One turn sends every row of this set to another row. A few are shown first. Where does it send the rows asked after them?
z743: [-18  -6   2  20  22 -20   2 -12  21   7   0  -4  -1  13   8   2  19  -1
  -2  19  33 -22  16  17  15 -11   0   0  12  -1 -27 -19  15  21 -14  -9]
z958: [ -7  -5   0  19  24  -5   9  13   5  10   0   6   0   6   8  -7  19   1
 -11  25  23   7  -3  17  20  -7  -5  16 -34   6  -3 -14  13   8  14 -29]
z811: [ -9 -34  -3  10   7 -25   0   7   5   0  -8  -4   4  -9   6  -9  30   1
   5  11  36 -10 -18   5  14   7  -6   8  15  -8  -8 -18   7   6   3  -6]
z201: [  1 -20  13   6  35  13  11 -11  -4  -7  -7 -19  29  13  25 -13  37  -4
  -1  18  12  14  10   6  -5   1   4  -3  21  21 -18 -22  10  20 -16 -11]
z155: [ -5 -30  -5  10   5  -4 -10  21 -14   9  -8   1  26  13   1   1  11   3
 -15  16  21   5   5   2   3  -6  -7   5   4  28 -25  -2   6  25  10 -20]
z917: [ -2   9  15  11  30  18  -6  10   1  -7   6 -17  10   1   2  24  27 -12
 -11   6  26   1   7   0   8   8  -6  -3   5 -10   8  -4  20  12  12  -1]
z424: [  6  -7  14  26  41  13   4  25 -10  -6  -3 -21  12  15   5   7  14 -11
  -6  -4  12  -4   8  -2   9   2  -7  12  -8   1  -8 -18  13  13   0   6]
z605: [ -5 -39   8  38  24  23   0   9  13   0   4  -4  22 -11  13   0  37 -25
   7  19  13   9   3  -8   2  -1  22   6  -7   3  -7   3  26   7  -7  -6]
z460: [-22  -7  13  22  10  20   0  -5  -6 -19 -12   2  19  12   9   0  17 -17
   5  20  12   4  25  -4  -2   3   6 -14  -2  28  -2 -10  -3   4  -6 -23]
z970: [ -8 -44   0  22   7  -4   2   6  15  10   3  -6   7 -17   5  -6  42  -8
  15  13  27 -10 -11   0  12   6   5   4   8  -5  -8  -8  18   2 -12  -2]
z132: [-16 -28  -6  28  15   6  22   1   2 -12 -14 -13   9  -1  25  -4   1 -13
  -6  26  27  -7   0  10   1  -5  13  -5 -18  33  -8 -13  27  32  -4  -6]
z457: [-30   0   8  12  15   6 -22   8  21 -25  -4  -9   6 -13  17  -3  32 -14
  -2  21  18   7  -7   4   8  -2  19 -13   4  -9  -5 -15   9  11  -3   2]
z759: [-26  -6   3  19  15  14  -6  14  13 -23  -9 -14   8 -10  21   2  15 -14
  -3  26  21  -2 -12   3  -2   1  27 -15 -15   6  -3 -21  21  24  -6   8]
z577: [ -6 -28   8  11  23  24  -9  -9  10 -11   1 -11  20 -20   2 -10  23  -2
 -16  34  26  -9   3  27  27  10  -4  11   4  -4 -18 -13  24   2   0 -19]
z344: [-14  -5   9  15  18   7  13   0  -2  -8 -11   5  13  17   8 -10  16 -12
  -1  31  15  10  16   3   5   4  -3 -10 -26  25  -2 -16   3   1  -2 -35]
z29: [ -5 -36  -3   3   5   9 -14  16  -7   2  -3   1  27   5  -3  -7  16   6
 -21  33  22  -1   9  18  17   0  -7  11   4  11 -23   0  22  12  16 -20]
z429: [-10 -23   9  16   6 -18  17  17 -11  -8 -16  -2  13  17  10   6  15 -21
 -19   8   0   8   5   9   1 -16  10  19   8   0 -12   1  27   8   8   1]
z283: [-30 -10  -2  16  28   8   9 -21  16  13   6 -13   4   1  16  12  21   4
 -16  11  12 -12  20  11   9   3   6   5  14  17 -16  -7  14  19 -15   2]
z996: [ -2 -23  10   6  36 -14  14 -17  -3  -6  -5 -21  36  11  14 -13  27 -20
 -12  21  26   6   1  18   5 -12   2 -11   6  -5 -23 -23  17  24   2 -18]
z973: [ -5 -14  12  18  14  -8  10   7   9 -17 -12   4   3   8  11   9  38 -13
 -10  24  15   4  17  21  -3 -14   6  22  12 -13   4  15  26  19   7  -9]

z201 moves to z429
z29 moves to z970
Now find these:
z283 moves to z424
z132 moves to z958
z155 moves to z811

One turn sends every row of this set to another row. A few are shown first. Where does it send the rows asked after them?
z649: [ -1   6  -1  11  13  12  -7   4 -10   4  -1  -6 -24   9  -6 -16 -17 -15
   2 -10  -2 -20  16  -2   2  13   1]
z747: [-10   9  15   9   6  -8 -12   4   3 -10  -6  -3   6   0  12 -14 -14  -1
  20  16  18  11   9   4  -8  -3   0]
z754: [ 13  -5 -10 -17   7  21   7 -10 -14   5  -6  -1  -8 -12  -9   9   4 -11
 -11   0   0  -4  11  10  24  -5 -10]
z163: [ -5  -1  10 -17  -3  -3  -3 -17   2   6 -16  12  21  -8  -7   1  -2   4
   0   2   7  27 -18   4   4   2  -3]
z385: [-19   3  17   8  -5 -11  -2  -8   0  -4   0   4  17   0   8  -3  -3  13
  11   3   7  21 -17  -1 -12  -5  11]
z27: [  3   9  -9  12   4  16  -3   8  -4  -5   2  -5 -22   6  -4  -8 -20 -12
   0 -10  -3 -16  20   5   6  17  -3]
z331: [ -2  -8   7   3  -8   7  16 -12  -6   9  12  12 -10   8  -2   5  13   1
 -22 -24  -9  -3 -11 -11  13   7  -8]
z208: [-15 -11   1  14  -4   9  12  -4 -16 -11  12  -7 -11   4  15   3   7  -8
  -5   6  -3 -11   4  -8  -5 -24   9]
z275: [ -3 -11   9   2 -23  11  13 -12 -10   2  15  11  -7   8  -8   7   3  -2
 -15 -22 -12  -2 -18  -6   2   7  -2]
z144: [ -2   1   7 -18  11   7 -17   6  12   4 -23   8  10  -6  -7 -10 -11  -4
  10  16   7  15  -1   6  13   7 -13]
z3: [-17   2  18   6  -7  -6  -6   6   4  -6   4   2  15   6   3  -5   3  17
  12  13   7  17 -18  -3  -4 -11  10]
z317: [-17  -6  21   9 -12 -10  -6   0   0  -8   4   5  16   9   0  -4   4  12
  11  11   4  21 -14  -5  -4   0  10]
z296: [-16  -5  13  11   4  -4 -18  12   7 -13  -9   1   6   4  10 -11 -13  -3
  20  21   8  10  10   0  -3   4  -1]
z802: [  1  11  -2  10   8  16  -5   8  -7   0  -3 -11 -26   6   1 -12 -15  -9
   2   2  -4 -26  13   0   3  14   1]
z904: [  4   6  11 -15   8  -2 -15  -4   6   3 -21   6   8  -6  -6 -14 -16  -9
  11  10  16  17   6   8   5  10 -14]
z48: [ 18   1  -5 -19   2  23   7  -7 -10   6  -8  -3 -13 -10  -9   7   3  -7
 -11   5  -2 -11   5  10  25   5 -12]
z168: [-17  -8  -3  17  -5  15  18   2  -8 -16  10  -9 -11   7  18  -2   4  -8
  -8   4  -8  -7   6  -9  -6 -10   9]
z150: [  1  -7  13  -6 -17  12  12 -14 -13  11   8   7  -9   4  -8   7   9   4
 -14 -14 -13  -9 -25  -6   7   8   0]
z854: [ -1  -2   7 -15  -8  -7  -9  -6   2  -1 -13  10  19  -1 -12   4   3  13
  -3   4   3  29 -18   7  15   4  -1]
z628: [ 16  -4  -6 -16  -1  23  16  -6  -8   1  -1   0  -8  -7  -9   6   7  -8
 -14  -4  -2   3  10  10  26   5 -15]
z975: [-16  -6   3  14  -9  12  13  -1 -12 -10   9  -9 -14   5  17   3   6  -2
  -6  10  -9 -18  -5 -10  -6 -14  11]
z578: [  0   7  -8  19  10  17   4   3  -4   1   4  -5 -19  10  -7  -9  -6 -14
  -2  -2   0 -15  23  -9   8  18   1]
z963: [ -1   1   4 -12  12  -1 -20   6  10  -1 -25   6   7  -2  -5 -10 -13  -1
   6   9   5  18   5   9  16  15 -12]
z304: [ -2  -8  13  -2  -9   7   9 -15 -16  13  13   9  -8   7 -11   3   6   3
 -12 -26 -11  -4 -19  -5   6   5   2]
z273: [-12  -4  -8  22 -12   6  11  -4  -7 -14  12  -1 -13  10   9   7   5  -8
 -15   1  -2 -13   4 -16  -1 -14   5]
z504: [-11   3  16   6   3   0 -19  15   8  -7  -6   1   5   4   2 -15 -14  -2
  23  22  12   5   4  -1  -4   0  -2]
z712: [ 12  -5 -11  -3   2  21   7  -9  -5   4   1   8  -9 -11  -8  17   2 -10
 -10  -4   0  -8  15   5  26   7 -16]
z891: [ -7   1   9 -15  -4  -1 -10  -3   7   6 -13  12  19  -4 -10   2  -1  14
   1   2   1  23 -26   4  10   0  -1]

z747 moves to z385
z144 moves to z504
Now find these:
z273 moves to z331
z754 moves to z649
z168 moves to z275
z296 moves to z317
z975 moves to z150

One turn sends every row of this set to another row. A few are shown first. Where does it send the rows asked after them?
z238: [ -4   3   5   2  -6  11 -14  -2  18  11  20  -8 -10 -15  14  28 -13   0
  24  -5   7  -1  -4]
z914: [ -2  17  10  -4  14  -9  -2   1   4  12   6  -8  -2   4  19  -8 -18 -34
  -6   6  -1  -8   4]
z762: [  4  -6   2   0   5   9 -15   0  22  12  24 -19  -4 -13  24  15 -15 -15
  10  -6   5  -7   9]
z505: [  1 -18 -19   4  -9  -9   5  11  10 -23  15  -8 -12 -12   0  -7  -2 -17
  10  12   2   6  12]
z584: [-21  34  17 -12  -4 -14   5 -13  13  12   6  -5  -8  -2   8  11 -10  -5
  12  -6   2   1  -3]
z793: [ -6  10  -4   1 -10 -12   2 -13  11 -14  16   1  -6 -24  -3  11  15  10
  18   0  12  17  11]
z582: [-20   1   0   7  -3 -22  17 -10  14  10   1   4  12 -17 -17 -16  -6  -1
   5 -10  -3   5  17]
z670: [ -4  -8 -17  13  -6  -8  -1  -8  -3   2  -3  18  -7 -30   8  -3  11  -1
   3  -9  18  11   2]
z801: [-10 -11  -6  -1   1   9 -15   9   5  13  30 -18  -9 -18  11  10 -13  -7
  23   5   5  -4   0]
z686: [  7  -1  -7   9   5  -3 -11 -16  13 -16  -1   9   3  -5  24   3   6 -19
   4  -4  11   5  18]
z456: [-17  12   3 -11 -10 -15   0  16  -2  11  11 -18 -17  -2 -11  -5 -10 -19
  15  15  -5  -7  -6]
z943: [ -4  -4  -1  16 -15 -20   9   4  18   6 -15   2   4 -11 -19 -14 -10 -20
   5  -6  -4  -4  15]
z210: [ -4   4   2  19   4 -12   8 -10   2  14 -12  22   9 -12 -10 -13  -9 -12
   5  -2   0   2  15]
z817: [  0 -17 -22  -1  -8 -15  12  -5  13   2  14   3 -12 -25   2 -10  10   0
  -3 -13   7   6  15]
z855: [  7 -21 -14  10 -16 -12  -1  -5  19  -6  -7  10  -7 -13   5   3   8 -11
  -7 -13   5   3   0]
z615: [-18  30  11  -5  -9   2   2 -26  13  18   5  -9  -5   5   8   3 -11  -9
  13   0   5  -3  -6]
z69: [-16  16   2  -6 -16  -3   2  -2   1  17  16 -27 -10  -5 -12  -9 -10 -15
  13  19   1  -5 -10]
z977: [ -1  15   4   2   1   5   5  -9   9  14   9 -18  -5   5  15 -13 -24 -32
  -3  12   1  -8  -1]

z817 moves to z855
z584 moves to z456
Now find these:
z69 moves to z977
z505 moves to z686
z238 moves to z801
z210 moves to z582

